Questions about the row below.
1) Which number is the third entry from the end?
2) Which number is the entry just right of the largest entry?
3) Which number is the last entry?
4) Which number is the 2nd entry from the right?
[117, 155, 109, 131, 154, 125, 115, 112, 135]
1) 115
2) 109
3) 135
4) 112
